R: several groups of rows, each row roughly a mix of its group's hidden directions
R (97 x 10)
[[-20 -25  60 -23  -2  -2 -12  27  26   9]
 [-27  -8  -4  23  42   1 -41   9  43  -3]
 [-25  12   0 -19 -36 -18 -47 -26 -31  -9]
 [-19   3 -59  15  14  31   2 -16  36   0]
 [-43  27 -10 -23 -11  -5 -45 -24  -6  28]
 [ -1  17 -41 -12  29  42  12 -11  42  -2]
 [-17   0   1  17  -9  -6   7 -68 -22 -29]
 [-16   2 -34 -46 -12  42 -27  -7  22   1]
 [  1 -12 -42 -21 -22 -24  35 -13  23  38]
 [-13   1   4   0 -43  34 -39 -17  39  16]
 [ 11 -40 -11 -11 -36   6 -42  28  -1  29]
 [ -6  21 -34 -20  15  10 -47 -31 -20 -28]
 [ 13 -40  14  -4  36   9  25  -3   8  52]
 [-17  22  23  16  42 -44  24 -17  11  23]
 [ 22  -2 -14  15  42 -45 -32 -30   5  -3]
 [-39  16 -28  45  -9  39 -13  -6 -12  11]
 [-23  33  -8  22 -37  53  19  -1   5   7]
 [-24  -3  -3  31 -32  45 -30  -1  15  31]
 [-45  -6 -15   8 -28 -51  11   1   0 -30]
 [ 10   1 -50  26  14  18  -7 -36  39   3]
 [ 22 -15 -23  40 -52   8   7 -27  -4 -16]
 [ 12  32  18   4  41   9  38 -17 -11 -40]
 [-49   9 -27 -12  -5   5  14  39  30  27]
 [ -7  -5   0 -21  14  45  -4  45  10  44]
 [-14  44 -59 -16  -3  -5  -6 -18  20  -3]
 [-49 -12   2  19   7 -40   4  22   5  40]
 [-26  13 -14  39 -36 -39   1 -37   1  -5]
 [ -9  33 -11   5  38 -39 -28 -11  33  22]
 [-18   5  58 -26  26  21  19  29   2  -4]
 [ -2  46 -38  -5  12 -23 -29  17  28  24]
 [-32 -29  23   1  19 -53   8  14  -9 -27]
 [ 31 -29   8  28  12 -17 -21  27   8 -49]
 [ 38 -10 -41   3  28  -5 -13  -2   5 -49]
 [ 20 -38 -42 -31 -32 -29   3  -6  -2  14]
 [ 14  21 -25  -8 -44  10  23  47  12 -23]
 [ 48 -45  16  39   4   9  -4 -17  -5  12]
 [ 48 -15  39   7 -27  -7  10  27 -31  -9]
 [-28 -18 -45  -4  -3   3 -49 -10  22  24]
 [-22 -47  29  -4   4   1 -54  -2 -11   7]
 [ -8  -3  19  14 -24 -31 -38 -22 -23 -46]
 [-19  -6  40  17  24   9  43  35 -26  -6]
 [ -2 -34  44  19  -6  18  51  13   3   9]
 [  5  13  27 -14 -31  -4  53  41   2   8]
 [ 29  44  39 -15   6 -15  40 -13   5  -7]
 [-20  17 -14  17  17 -44   4 -44  29  24]
 [ 25 -21  15  27   6  16  14  37 -38 -37]
 [  3   9  18 -16  30  30  43 -38 -12 -28]
 [ 26 -17 -21  12  17  31  33  20  37  33]
 [  1  28  18  -1 -18 -54 -21  36  10  23]
 [-19  18 -12 -37  50  -3 -40  12  -8  14]
 [ 19 -11  12  17   5 -57 -10  22  23  38]
 [ 45  36  14 -12  24  17  -7  25 -37  13]
 [-24  -7  51  -6   6   7 -30  -8 -26  41]
 [ 10 -27  29  -6 -34 -24 -40   5 -37 -16]
 [-43  12  23 -15  11  30 -24 -28  22 -34]
 [ 11  37  20  -7  53 -33 -25  12   2  -9]
 [  2  58 -40 -31  -1  26   5 -10  -2  -1]
 [-15   4  51  37   1  25  14  23   4 -35]
 [ 29  14  -3 -51 -21   3 -29 -13  38  13]
 [ -3  25 -57  20  -5 -16  24 -21 -26 -24]
 [ -8  37  11  16 -23  27   3  40   5 -45]
 [ 35  21 -24  10  -2 -22   0  54  31  -6]
 [ 10 -30   0  -2 -24 -67  18  18   2  -3]
 [ -9 -40  51  13  24  32  13  13  -2  19]
 [ 35  21  44  17   4 -14  24 -12 -42 -12]
 [ 39 -22  -6  -7  51  16 -23  11  20  29]
 [  8   1  16   0 -18  14  11 -52  21 -52]
 [-15  42  -3 -15 -17  53   8   7 -24 -28]
 [ 24  38 -13   3  31 -34  15 -36  -6  29]
 [  8  -4  11  33  43 -37  21 -37  16  10]
 [ 44  26 -14 -25 -11 -35 -13   8 -29  30]
 [-35  -5  20  17  38 -12  25  36 -35  -4]
 [ 16  -5   5 -23  58   2 -25  24  19  30]
 [ -4 -45   5  64   5   5 -14 -10 -15   7]
 [  3 -18 -19  23  41  15 -50 -31 -11   5]
 [  3  41 -34 -19 -22   1  20  37 -10  34]
 [ 32 -54  30  28   4   0 -25  -9   9  17]
 [  7  -2   8 -59 -16  43  18 -14  14  16]
 [-19   4 -10  41   3 -46 -34  34  -9  -7]
 [-14 -23  50   3  11  20 -22  31  -4  38]
 [ 18  20 -22 -35  53 -21   0  16 -27   8]
 [ -7  36 -14   2 -30  12  62   3  14  -7]
 [-31  26 -31  -1   4 -29  26  40 -28  11]
 [ -9  42   1 -12 -11 -47 -30  11  28  23]
 [ 64   5  23 -21  15  32  18  -6   2   8]
 [ 49 -50  18   5  29 -11   9  15  -9  14]
 [ 14 -24  10 -11 -35  46  32  -7 -26 -25]
 [-32 -22  -1  -6 -31 -10 -36  46 -24   1]
 [  9   1   4 -11 -10  19 -25 -56  32 -35]
 [-53  25 -29  28 -14  30 -15 -17  -3 -10]
 [ 32 -31  10  -8 -61  12 -14   3 -22   4]
 [ 23  10  26 -26 -30  26  19  23 -28 -37]
 [-12  -1 -18  45 -41 -23  31 -21  18  19]
 [ 40   2  36 -29  29  27  27 -22  -9  -8]
 [  1 -47  34  24 -17  10 -35 -18  28   6]
 [ 25  40  24   1 -19 -35   5  47   6   1]
 [ -8 -31 -22 -21 -40  45  14  22  11  19]]
which group is each row in? (one row of each group first)
[-21 -23  51 -15  29  -7  -8 -15  13 -40] | <24>
[ 22   4 -14   0  15  33   7 -15 -24 -63] | <60>
[-23 -27 -37   5  -8  20  -5 -53  18  21] | <11>

[ 20  33 -14  11  29 -27  26 -51  -8  -2] | <60>
[  2 -59  31  44   1  -6 -17  -5   2   6] | <24>
[-49 -27  39   0  13 -22 -10  35   2   4] | <24>
[ -9  24  38 -38  25  45  -7  17  11   8] | <24>
[-23  -8  37 -20  -6 -25  16 -52 -13  25] | <11>
[ 36  -8 -35  22  15  37 -20 -16  -1 -37] | <11>
[ 27  47   7 -30  -7  -5 -35 -13  -2 -36] | <11>
[  9   7   9 -36 -25  19 -36  13  36  39] | <24>
[-29 -14 -22 -30   1  50 -17  -1 -17 -35] | <11>
